In the rows, 128 means zero.
One turn moves each row of this set onto another row. After a few examples, where does it send each row asked below?
rud: [107 128 118 136 152 167 136 139  98 112 153 135 127  99 109 138 178 118
  95 128 104 114 118 154 131 115 117 134 107 126 118 133 111]
repe: [137 135 118 139 124 126 116 135  87 108 131 144 113 136 129 123 142 119
 100 134 100 140 125 128 131 112 125 122 134 158 136 138 125]
Dalup: [109 128 131 170 161 155 140 137 105 130 145 150 109  87 105 127 164 128
 107 147 136 114 115 136 136 133 122 138 116 137 120 118 125]
Dugi: [ 91 114 119 133 154 143 134 154  92 110 153 127 129 128 114 117 157 124
 127 136 112 106 137 137 163 133 125 116 125 126  91 118 129]
Sigab: [131 110 138 147 153 142 153 151  96 111 150 139 106 125 113 117 141 136
 114 107  98 126 110 119 155 148 142 144 120 142 123 147 103]
feko: [ 98 130 110 151 161 150 145 148  98 116 153 159 136 105 103 101 134 120
 133 124 118 134 111 128 164 123 137 125 116 110 118 154 138]
balo: [129  90 138 142 121 165 143 127  84 106 139 143 152 108 122 101 131 126
 102 117 110 142 144 120 142 143 113 126  99 146 115 142 140]
luvef: [105 137 112 145 154 152 145 132  87 122 152 115 130 111  91 135 183 117
 107 119  94 125 124 127 154 128 112 132 124 131 119 129 142]
mag: [128 118 120 143 122 137 131 133  82 117 139 144 134 113  98 114 131 146
 129 118 126 143 143 114 134 124 115 157  99 150 126 126 146]
moge: [133 100 126 165 136 160 134 135  95 104 135 138 122 111 110 118 114 119
 148 143 121 150 137 149 143 106 103 117 121 123 102 127 132]
ledup: [142 131 100 142 137 164 137 140 103 125 148 146 135 105 124 117 139 122
 106 113 102 146  97 148 158 127 126 114 122 166 100 131 139]
doga: [125 133 110 158 128 134 137 129  87  97 131 149 139  93 128 123 133 121
 107 150 107 144 142 127 124 106 124 110 112 121 132 154 142]
Bupab: [159 105 144 153 123 145 143 147  79 112 148 112 110 118 119 120 143 118
 114 133 112 155 130 143 143 133 117 117 136 145  99 131 140]
dip: [149 133 115 164 147 147 147 142 109 126 127 147 117  87 126 126 138 112
 118 100 105 129 121 126 145 116 142 112 113 157 141 142 128]
teg: [118 108 136 140 113 158 126 132 111 132 134 127 141 119 111  99 145 120
 117 105 134 151 142 130 141 119 128 110 118 138 132 140 117]
zad: [108 124 127 151 157 173 141 127  93 109 149 141 107 108 115 141 153 118
 112 139 115 108 112 112 137 136 110 134 108 138 141 136 114]
zimuf: [ 96 113 139 169 160 141 149 138  90 120 130 118 124  92 120 115 156 139
 127 146 128 109 134 123 138 146 123 120 114 135 114 131 106]
pigo: [143 129 115 140 123 123 121 137  88 113 133 134 122 138 126 123 150 125
 100 139 105 145 133 126 131 116 129 116 135 162 133 136 122]
zav: [134 126 121 155 167 158 151 149  80 119 160 120 136 100  97 127 139 127
 142 106 113 148 111 134 169 143 111 128 104 135 122 134 118]
noni: [124 136 138 130 108 138 126 153  82 118 161 128 126  99 121 114 138 124
 117 109 135 142 135 128 134 123 131 122  97 123 131 132 145]
diz: [115 115 126 152 177 142 136 150  81 108 132 137 120  96 118 118 157 121
 116 138 134 105 140 137 164 147 117 117 108 152 105 113 126]
Zati: [105 113 111 129 167 146 151 146  98 100 124 122 127 112 100 127 168 113
 102 117 108 115 147 142 153 126 134 132 126 139 105 124 120]
Biso: [107 130 118 156 155 129 124 146  83 120 154 145 158 107 125 103 155 144
 113 121 100 125 118 129 145 135 137 122 118 140 124 157  96]
Toda: [138 108 120 160 155 146 122 152  82  91 142 140 126  80 131 117 127 134
 138 114 115 122 131 137 132 105 153 126 108 140 123 135 112]
bal: [153 114 144 157 125 140 138 144  78 115 144 107 115 115 118 120 146 117
 109 123 103 158 129 147 144 132 116 115 141 145 100 123 137]
diraz: [119 134 115 167 134 133 138 128  81  99 124 145 144  84 128 121 126 121
 113 147 106 145 138 130 118 109 119 115 115 125 132 147 139]
Gune: [139 106 120 169 135 158 136 132  95 105 140 135 129 106 107 126 121 123
 148 146 130 154 142 143 139 105 103 119 121 125 107 135 133]
Vovam: [128 107 108 150 143 150 133 143  88 105 138 132 130  91 110  94 140 150
 126 122 108 146 112 154 144 111 146 137 126 143  80 137 136]

zav turns into feko
dip turns into ledup
zimuf turns into zad
Now these:
pigo turns into Bupab
bal turns into moge
Dalup turns into rud
noni turns into teg

